A =
[[ 12  -6 -26 -28 -15  11  15]
 [-11   0  -8 -21  -2 -12  16]
 [-37   1 -26 -11 -18  20  10]
 [-40 -18 -29 -24  20 -17  33]
 [ 11   1 -12   8 -38  -7 -24]
 [ -8   0   4   7  25  -6 -12]
 [ -3 -10  14   5 -32 -16 -27]
 [ 11  -6 -42 -21 -25  11   4]
 [ 15 -19  -1 -20   7 -34   0]
 [ 15 -11   9   4 -20  21 -30]]
Rows and columns are counted from 1.
(1, 1)	12
(9, 5)	7
(6, 1)	-8
(2, 6)	-12
(1, 4)	-28
(2, 1)	-11
(3, 6)	20
(4, 5)	20
(1, 6)	11
(10, 4)	4
(3, 3)	-26
(4, 7)	33
(9, 3)	-1
(6, 4)	7
(6, 7)	-12
(4, 2)	-18
(7, 5)	-32
(8, 2)	-6
(1, 2)	-6
(9, 1)	15
(5, 1)	11
(7, 4)	5
(8, 1)	11
(9, 4)	-20
(2, 7)	16
(5, 6)	-7
(3, 4)	-11
(5, 5)	-38
(10, 6)	21

x =
0.76	0.78	1.58	0.02	0.05	0.97	0.58	1.64	0.79	1.00	1.76	0.83	0.95	1.54	0.16
0.39	1.05	1.22	0.52	-0.08	1.25	0.50	1.45	0.91	1.30	1.24	0.10	0.69	1.87	-0.14
0.12	-0.24	1.02	2.14	0.52	1.20	1.32	1.51	0.92	-0.54	1.00	0.74	0.78	-0.27	0.79
0.00	0.47	1.00	2.39	0.58	1.71	1.37	2.02	0.80	0.40	0.76	0.18	1.04	0.19	0.60
0.36	0.40	0.57	1.37	1.72	1.10	1.15	-1.14	1.27	1.84	0.87	0.35	1.61	0.66	1.84
-0.19	0.19	0.85	2.18	0.20	1.10	1.24	1.55	0.86	0.35	0.60	0.64	1.12	0.06	0.84
0.45	0.69	1.02	0.62	0.10	0.85	0.36	1.03	0.65	0.55	1.07	1.00	0.65	1.38	0.04
0.61	0.64	0.50	0.92	1.61	0.78	1.22	-1.73	1.12	1.65	1.15	0.21	1.91	1.05	1.58
-0.02	0.26	0.85	2.24	0.15	1.21	1.37	1.97	0.93	0.03	0.55	0.65	1.04	0.67	0.70
0.53	0.66	0.67	1.23	1.55	1.26	0.57	-1.63	0.78	1.76	1.23	0.21	1.37	0.98	1.70
0.53	0.54	0.24	1.18	1.90	1.12	0.70	-1.45	1.05	1.60	1.10	0.70	1.57	0.89	1.66
1.00	1.02	1.31	0.36	0.00	0.96	0.72	1.08	1.09	0.83	0.90	0.72	1.12	1.73	0.53
0.16	0.50	0.87	0.82	1.79	0.86	0.83	-1.50	0.74	1.30	0.72	0.22	1.79	0.61	1.74
0.62	1.35	0.91	0.43	0.21	1.05	0.35	1.05	0.81	0.80	0.91	1.08	0.88	1.46	0.35
Indices start at 1.
(1, 1)	0.76
(14, 2)	1.35
(13, 7)	0.83
(3, 8)	1.51
(12, 1)	1.00
(3, 14)	-0.27
(12, 6)	0.96
(1, 10)	1.00
(10, 10)	1.76
(7, 13)	0.65
(14, 10)	0.80
(14, 15)	0.35
(5, 9)	1.27
(9, 15)	0.70
(2, 8)	1.45
(5, 13)	1.61
(11, 8)	-1.45
(6, 12)	0.64
(13, 6)	0.86
(13, 8)	-1.50
(4, 15)	0.60
(2, 12)	0.10
(7, 6)	0.85
(14, 5)	0.21
(4, 7)	1.37
(8, 3)	0.50
(7, 10)	0.55
(10, 8)	-1.63
(11, 11)	1.10
(11, 7)	0.70
(3, 5)	0.52
(11, 5)	1.90
(6, 15)	0.84
(2, 10)	1.30
(14, 12)	1.08
(5, 14)	0.66
(3, 9)	0.92

X =
0.96,-1.61,-4.45,1.26,-1.44,-5.41,2.56,2.08,1.09,-2.99
1.88,3.26,3.05,-0.45,-4.65,4.57,2.75,1.34,1.37,-4.58
-4.89,-2.07,-4.67,2.50,0.50,-3.41,-3.06,4.45,0.67,-1.17
0.24,-2.19,-0.48,-3.46,-2.88,-1.21,1.80,1.75,-1.24,-2.26
Indices start at 1.
row 1 col 1	0.96
row 2 col 4	-0.45
row 1 col 4	1.26
row 4 col 2	-2.19
row 2 col 6	4.57
row 1 col 3	-4.45
row 3 col 6	-3.41
row 2 col 9	1.37
row 4 col 3	-0.48
row 3 col 1	-4.89
row 2 col 8	1.34
row 4 col 8	1.75
row 3 col 10	-1.17
row 4 col 1	0.24
row 3 col 7	-3.06
row 3 col 8	4.45
row 1 col 5	-1.44
row 2 col 7	2.75
row 1 col 2	-1.61
row 1 col 9	1.09
row 2 col 1	1.88
row 1 col 7	2.56
row 1 col 10	-2.99
row 4 col 4	-3.46

grid =
array([[286, 732, 220, 370, 294, 462, 333, 468],
       [488, 529, 417, 258, 513, 366, 804, 434],
       [641, 509, 488, 386, 763, 429, 327, 355],
       [554, 280, 700, 471, 517, 637, 295, 463],
       [554, 814, 762, 693, 432, 366, 409, 443],
       [534, 599, 370, 407, 517, 871, 507, 557]])
Rows and columns are counted from 1.
row 1 col 1	286
row 4 col 6	637
row 6 col 4	407
row 4 col 1	554
row 6 col 1	534
row 1 col 3	220
row 3 col 1	641
row 1 col 5	294
row 6 col 6	871
row 4 col 3	700
row 5 col 6	366
row 4 col 5	517
row 3 col 7	327
row 6 col 5	517
row 6 col 3	370
row 2 col 4	258
row 3 col 6	429
row 1 col 2	732
row 2 col 1	488
row 2 col 8	434
row 4 col 4	471
row 5 col 1	554
row 1 col 8	468

data =
-56.91,-230.81,-57.91,-108.01,-84.47,-56.54,-95.12,-78.13,-140.26
-27.01,72.59,-12.58,45.81,89.58,-108.56,24.90,-12.46,-76.14
-12.90,45.95,-159.82,41.80,159.68,-87.07,-43.60,-9.68,56.96
0.16,-162.07,-249.74,-95.23,19.91,69.44,-144.62,-88.10,194.61
54.91,163.95,22.95,-29.03,106.74,20.12,181.94,-45.23,-6.77
-142.29,-197.35,-76.93,-121.62,-134.78,-96.99,-154.83,0.28,-145.87
-41.05,-109.78,-78.10,-116.46,78.79,-63.94,11.33,-7.80,-74.81
Rows and columns are counted from 1.
(1, 1): -56.91
(1, 5): -84.47
(5, 2): 163.95
(6, 3): -76.93
(6, 4): -121.62
(3, 7): -43.60
(3, 9): 56.96
(5, 8): -45.23
(4, 1): 0.16
(2, 2): 72.59
(6, 8): 0.28
(6, 1): -142.29
(6, 6): -96.99
(3, 1): -12.90
(2, 3): -12.58
(5, 5): 106.74
(1, 3): -57.91
(5, 4): -29.03
(2, 8): -12.46
(4, 7): -144.62
(5, 7): 181.94
(5, 6): 20.12
(5, 9): -6.77
(5, 1): 54.91
(1, 9): -140.26
(7, 9): -74.81
(2, 9): -76.14
(7, 6): -63.94
(7, 7): 11.33
